Small tables with named rows and columns. After each table, cells are looked up by row and column.

lav =
         guvose  padub
likoled      77     52
gasemi      141    171
zovut       221    136
siz         149    209

likoled, padub: 52
gasemi, guvose: 141
likoled, guvose: 77
siz, guvose: 149
zovut, padub: 136
gasemi, padub: 171
Row with the largest padub: siz

fipa:
	nesud	boz
tipan	143	94
rak	5	233
gan	112	60
liko	196	172

rak, nesud: 5
rak, boz: 233
tipan, nesud: 143
liko, boz: 172
gan, boz: 60
gan, nesud: 112
tipan, boz: 94
liko, nesud: 196

bogu:
fields: sigufuv, mitu, kidu, bov, vel, turu, zuvomi, gosifu
boropo: [-11.2, -41.5, -56.4, -18.6, -8.6, 6.9, -21.7, -16.3]
sazotuf: [6.3, -25.7, -27.8, -32.3, 36.4, 40.0, 13.1, 1.2]
fis: [1.7, -30.6, -34.8, -29.3, 23.6, 30.9, 1.3, -5.6]
supivap: [22.1, -20.6, -13.9, -49.6, 60.4, 51.4, 30.8, 22.4]
lik: [-7.9, -49.6, -60.6, -19.6, 2.7, 16.3, -20.3, -20.8]
pala: [9.8, -24.1, -21.7, -34.6, 39.8, 43.1, 21.4, 2.9]
kilorus: [6.1, -14.6, -51.9, -12.7, 23.4, 18.3, -31.0, -3.5]
rigu: [-7.1, -72.4, -86.4, -42.5, 23.2, 17.0, -32.9, -29.8]
div: [-0.9, -37.1, -52.2, -20.0, 12.0, 17.3, -5.6, -10.8]
pumafo: [-11.7, -12.6, -13.5, -12.7, -14.2, -11.6, -13.3, -9.2]
telogeb: [0.5, -28.4, -24.2, -33.4, 32.2, 35.3, 3.9, -7.4]
vis: [-12.3, -58.1, -66.7, -20.8, 7.2, 17.2, -25.4, -24.0]
farire: [5.5, -25.0, -49.2, -23.5, 20.1, 18.6, -17.5, -4.8]
ket: [6.7, -28.2, -26.2, -35.1, 36.2, 41.1, 8.5, 0.1]

What is the kidu of div in bogu? -52.2
What is the mitu of ket in bogu? -28.2
What is the kidu of supivap in bogu? -13.9
What is the vel of sazotuf in bogu? 36.4
What is the mitu of farire in bogu? -25.0
What is the bov of sazotuf in bogu? -32.3
What is the bov of boropo in bogu? -18.6

vubi =
	bogaka	sazenes	fur
von	126	220	85
fudazo	119	222	79
tison	152	92	177
zomuru	189	125	212
nisipi	200	130	213
fip	68	85	148
funiso	212	150	222
dekudi	64	90	148
nus	54	109	140
mubato	135	229	77

fur of fip: 148
bogaka of von: 126
sazenes of dekudi: 90
fur of fudazo: 79
fur of zomuru: 212
bogaka of mubato: 135
sazenes of zomuru: 125
bogaka of funiso: 212
fur of funiso: 222
bogaka of nus: 54
bogaka of fudazo: 119

navuv:
,dozupuz,guker,nin,bev,bop,fim
zupufa,46,121,133,35,155,43
fik,131,201,204,96,213,98
sab,153,96,95,187,92,184

What is the dozupuz of fik in navuv? 131
What is the nin of sab in navuv? 95
What is the bev of zupufa in navuv? 35
What is the fim of fik in navuv? 98
What is the fim of sab in navuv? 184
What is the bop of sab in navuv? 92
What is the nin of fik in navuv? 204
What is the bop of fik in navuv? 213
What is the dozupuz of sab in navuv? 153
What is the bop of zupufa in navuv? 155
What is the dozupuz of zupufa in navuv? 46
What is the guker of fik in navuv? 201
What is the bev of sab in navuv? 187
What is the guker of sab in navuv? 96
What is the nin of zupufa in navuv? 133

Table vit
|  | diga | fitam | kova | bimete | kag | viv | dus | tol |
|---|---|---|---|---|---|---|---|---|
| mosonor | 60959 | 50573 | 54375 | 51445 | 53050 | 54882 | 55885 | 49734 |
| femusez | 78447 | 54312 | 55536 | 17380 | 56153 | 48703 | 60584 | 32701 |
| mevig | 61044 | 52453 | 52823 | 51304 | 49019 | 55463 | 57849 | 49013 |
| pubor | 59768 | 58410 | 50466 | 52513 | 48661 | 56079 | 57962 | 49013 |
| rarisa | 59139 | 60726 | 47636 | 51445 | 46912 | 55546 | 58255 | 49013 |

tol of mevig = 49013
fitam of femusez = 54312
bimete of rarisa = 51445
diga of mevig = 61044
bimete of pubor = 52513
tol of mosonor = 49734
kag of mevig = 49019
tol of femusez = 32701
viv of mosonor = 54882
kova of pubor = 50466
fitam of mosonor = 50573
kag of pubor = 48661
dus of pubor = 57962
fitam of mevig = 52453
kova of mosonor = 54375
tol of pubor = 49013
kova of rarisa = 47636
Row with the largest tol: mosonor

